Small tables with named rows and columns. After each table, cells are looked up by row and column.

Table zinotiz
|  | zik | tipe | vobis | keri |
|---|---|---|---|---|
| mogi | 108 | 163 | 45 | 199 |
| kapidu | 196 | 50 | 166 | 156 |
| vabine | 104 | 161 | 51 | 185 |
| regu | 201 | 59 | 155 | 173 |
| rogov | 97 | 153 | 39 | 202 |
| regam | 4 | 154 | 88 | 64 |
| lib | 3 | 160 | 92 | 72 |
| tar | 148 | 61 | 174 | 97 |
| zar | 126 | 55 | 183 | 53 |
| sabesif | 208 | 55 | 152 | 183 |
| lem | 146 | 65 | 180 | 84 |
| mobuga | 85 | 160 | 42 | 178 |

What is the vobis of sabesif in zinotiz? 152
What is the vobis of kapidu in zinotiz? 166
What is the keri of mobuga in zinotiz? 178
What is the vobis of regu in zinotiz? 155
What is the tipe of lib in zinotiz? 160
What is the vobis of lib in zinotiz? 92
What is the vobis of regam in zinotiz? 88
What is the zik of regam in zinotiz? 4
What is the tipe of vabine in zinotiz? 161
What is the zik of lem in zinotiz? 146
What is the tipe of tar in zinotiz? 61
What is the keri of regu in zinotiz? 173
What is the vobis of mogi in zinotiz? 45
What is the keri of kapidu in zinotiz? 156
What is the zik of sabesif in zinotiz? 208
What is the keri of vabine in zinotiz? 185
What is the vobis of lem in zinotiz? 180
What is the zik of zar in zinotiz? 126

dasup =
           kiv  revilim  golosev    zaf
tumafu   40039    51510    81496  25124
solitud  81502    62587    40675  66608
riri     65409    53348    63712  21665
gud      60359    69459    70354  49512
vufi     68338    67170    57529  77135
fotef    68710    67134    61353  68724
gigavaz  66856    35998    63749  38069
taf      78713    79305    58458  57562
gos      79466    32657    53124  81392
gofe     50077    23976    63525  35006
razola   47140    47261    61449  89789
gelebef  41269    26045    65930  61701
tepin    38898    61731    51365  37931

What is the revilim of gigavaz in dasup?
35998
What is the zaf of riri in dasup?
21665
What is the zaf of taf in dasup?
57562
What is the kiv of vufi in dasup?
68338
What is the zaf of solitud in dasup?
66608
What is the revilim of tumafu in dasup?
51510
What is the zaf of gigavaz in dasup?
38069
What is the kiv of gud in dasup?
60359
What is the golosev of gud in dasup?
70354
Which row has the largest golosev? tumafu

Table sibez
|  | rik | pumuzev | sokuz | ger | vita | suno | buk | gugo | zuduki |
|---|---|---|---|---|---|---|---|---|---|
| daso | 1.1 | 5.3 | 7.2 | 3.4 | 0.5 | 3.5 | 6.6 | 5.4 | 1.0 |
| bulituv | 4.6 | 6.0 | 3.0 | 2.0 | 5.2 | 5.7 | 2.5 | 2.2 | 5.6 |
| nitago | 4.9 | 0.2 | 7.1 | 4.3 | 0.4 | 7.5 | 3.6 | 0.8 | 7.5 |
| sopof | 5.5 | 3.5 | 1.8 | 1.6 | 3.2 | 5.3 | 6.4 | 5.5 | 3.5 |
| vobomud | 1.8 | 0.2 | 4.4 | 8.0 | 4.5 | 0.2 | 2.0 | 7.1 | 7.0 |
| gaki | 2.6 | 1.3 | 2.8 | 5.6 | 6.5 | 4.6 | 1.8 | 1.5 | 4.0 |
| zigep | 5.6 | 8.3 | 5.3 | 0.5 | 0.2 | 4.6 | 8.2 | 6.1 | 1.3 |
| gazusa | 2.0 | 2.9 | 5.6 | 5.4 | 2.8 | 2.1 | 4.5 | 6.1 | 3.9 |

What is the suno of sopof in sibez? 5.3
What is the pumuzev of vobomud in sibez? 0.2
What is the suno of vobomud in sibez? 0.2
What is the gugo of bulituv in sibez? 2.2
What is the gugo of gazusa in sibez? 6.1
What is the gugo of sopof in sibez? 5.5
What is the ger of gazusa in sibez? 5.4
What is the gugo of zigep in sibez? 6.1
What is the rik of nitago in sibez? 4.9

tena =
,musuko,sirobo,zugigu
lonerul,196,173,81
tev,138,202,201
tador,231,152,105
dapagob,217,122,176
nunozal,178,3,188
sel,237,182,106
vogapi,224,49,88
vuku,210,76,133
vosin,135,98,199
lag,166,165,72
zabap,179,131,91
lig,253,127,189
kaz,96,111,191
pilatiz,208,161,129

musuko of vogapi: 224
musuko of dapagob: 217
sirobo of lag: 165
musuko of vuku: 210
sirobo of dapagob: 122
zugigu of lag: 72
zugigu of vogapi: 88
sirobo of zabap: 131
zugigu of dapagob: 176
musuko of pilatiz: 208
zugigu of lonerul: 81
zugigu of sel: 106
sirobo of tador: 152
sirobo of lig: 127
zugigu of lig: 189
musuko of tev: 138
musuko of tador: 231
Row with the largest sirobo: tev

vup =
columns: miz, malezeg, pabeko
panaz: [0.7, 0.0, -1.1]
zuk: [1.7, 1.7, -3.2]
mazek: [1.8, 5.3, -2.3]
diram: [3.3, 2.3, 0.2]
pegopu: [1.8, 1.8, -6.3]

What is the pabeko of zuk in vup? -3.2
What is the malezeg of mazek in vup? 5.3
What is the pabeko of panaz in vup? -1.1
What is the miz of panaz in vup? 0.7
What is the pabeko of diram in vup? 0.2
What is the malezeg of panaz in vup? 0.0
What is the miz of mazek in vup? 1.8
What is the pabeko of pegopu in vup? -6.3
What is the malezeg of pegopu in vup? 1.8
What is the malezeg of zuk in vup? 1.7
What is the pabeko of mazek in vup? -2.3
What is the miz of zuk in vup? 1.7
What is the miz of pegopu in vup? 1.8
What is the miz of diram in vup? 3.3
What is the malezeg of diram in vup? 2.3

nikatod
|  | sop | ruf |
|---|---|---|
| tez | 36 | 199 |
| mogiral | 45 | 82 |
| tozana | 91 | 93 |
| medugun | 38 | 111 |
| tevika | 66 | 104 |
| vuvul | 32 | 109 |
| koz | 34 | 94 |
| paditi | 31 | 83 |
| remu | 188 | 104 |
| pomesap | 206 | 137 |
| bet | 40 | 73 |
| tol | 38 | 95 |
| des | 90 | 111 |
| famog | 71 | 97 |

mogiral, ruf -> 82
remu, sop -> 188
paditi, sop -> 31
tozana, sop -> 91
vuvul, ruf -> 109
tozana, ruf -> 93
tevika, sop -> 66
pomesap, ruf -> 137
des, sop -> 90
bet, sop -> 40
tevika, ruf -> 104
koz, sop -> 34
medugun, ruf -> 111
tez, sop -> 36
tol, ruf -> 95
bet, ruf -> 73

podu =
,pote,pozofet,lofa,fabi,pepiz,koferiz,rir
takezol,-2.79,-5.39,-2.69,-1.59,1.20,-5.54,1.94
difipo,-3.34,-4.64,-2.40,-0.79,0.85,-4.96,2.90
voz,3.74,2.53,2.99,2.43,-5.02,1.78,-1.64
pugogu,-3.07,-4.41,-2.39,-1.14,1.15,-5.44,2.40
zir,4.66,2.73,4.37,2.04,-6.01,1.43,-1.57
gilu,-2.97,-4.77,-2.31,-0.43,1.05,-5.35,2.44
munebam,-9.62,-6.20,-7.30,-5.30,4.12,-3.95,-2.18
libes,-9.53,-5.71,-7.54,-5.65,2.87,-4.93,-1.40
nefa,0.75,2.91,0.45,-1.15,-4.74,3.14,-4.87
vug,-0.66,0.70,-1.77,-2.70,-3.86,2.32,-7.54
gom,5.16,2.68,4.07,2.14,-5.87,1.51,-1.60
gog,-0.42,1.12,-1.27,-2.86,-3.84,2.72,-6.03
koga,-3.65,-5.21,-2.66,-1.31,0.98,-5.06,1.49
kavid,-3.05,-5.38,-3.00,-1.52,1.36,-4.98,2.02

difipo, fabi => -0.79
gom, pote => 5.16
voz, lofa => 2.99
pugogu, pepiz => 1.15
difipo, rir => 2.90
zir, pepiz => -6.01
koga, lofa => -2.66
nefa, pote => 0.75
gom, fabi => 2.14
zir, rir => -1.57
libes, pote => -9.53
libes, koferiz => -4.93
gog, koferiz => 2.72
takezol, pote => -2.79
gog, pote => -0.42

nuvuvur.tsv
	bovigop	lobukuv
fum	128	67
nedudef	192	51
mapu	190	51
lig	127	208
desegan	154	205
fod	81	210
keni	144	202
silezi	134	71
pezigu	133	64
kulat	130	61
felof	134	69

What is the lobukuv of kulat in nuvuvur? 61
What is the bovigop of lig in nuvuvur? 127
What is the lobukuv of desegan in nuvuvur? 205
What is the bovigop of keni in nuvuvur? 144
What is the lobukuv of fum in nuvuvur? 67
What is the lobukuv of lig in nuvuvur? 208
What is the lobukuv of keni in nuvuvur? 202
What is the lobukuv of mapu in nuvuvur? 51
What is the bovigop of felof in nuvuvur? 134
What is the lobukuv of pezigu in nuvuvur? 64
What is the bovigop of fod in nuvuvur? 81
What is the bovigop of kulat in nuvuvur? 130
What is the bovigop of desegan in nuvuvur? 154
What is the lobukuv of felof in nuvuvur? 69
What is the bovigop of silezi in nuvuvur? 134
What is the lobukuv of silezi in nuvuvur? 71
What is the bovigop of pezigu in nuvuvur? 133
What is the lobukuv of nedudef in nuvuvur? 51
What is the lobukuv of fod in nuvuvur? 210
What is the bovigop of nedudef in nuvuvur? 192
Row with the largest bovigop: nedudef

vokoli =
        dotolaf   rab  rituze  zenev  posurib  benume  rileva   dif  sibaf  nunefek
vod        2771  8161    4430   2794     5809    4173    8081  4359   8159     3649
tud        6945  3594    4305   6881     2922    5679    3453  5495   5458     3733
mimavu     4915  4423    4292   4400     3331    4112    3683  4180   4309     4019
gof        4836  4493    4242   4267     3760    4127    3792  4193   4543     3883
fup        2981  3647    4269   4578      350    3672    2947  2850   2989     7175
runo       2931  3444    4188   4686      294    3822    2869  2859   3022     7405
dopu       4726  4420    4325   4341     3177    4076    3563  4066   4260     4203
fuf        4866  4426    4238   4228     3709    4065    3818  4234   4620     3889
sipot      4894  4675    4228   4483     3264    3437    3557  4005   4404     3744
babasi     5419  3449    5603   4965     1478    3412    3193  2982   3245     6527
vugu       4805  4824    4191   4589     3142    3279    3469  3984   4492     3560

sibaf of fuf is 4620
benume of fup is 3672
posurib of fup is 350
dif of gof is 4193
rituze of fup is 4269
benume of vugu is 3279
dotolaf of vugu is 4805
dif of sipot is 4005
dif of mimavu is 4180
nunefek of vugu is 3560
zenev of sipot is 4483
sibaf of dopu is 4260
zenev of fuf is 4228
benume of sipot is 3437
posurib of dopu is 3177
nunefek of mimavu is 4019

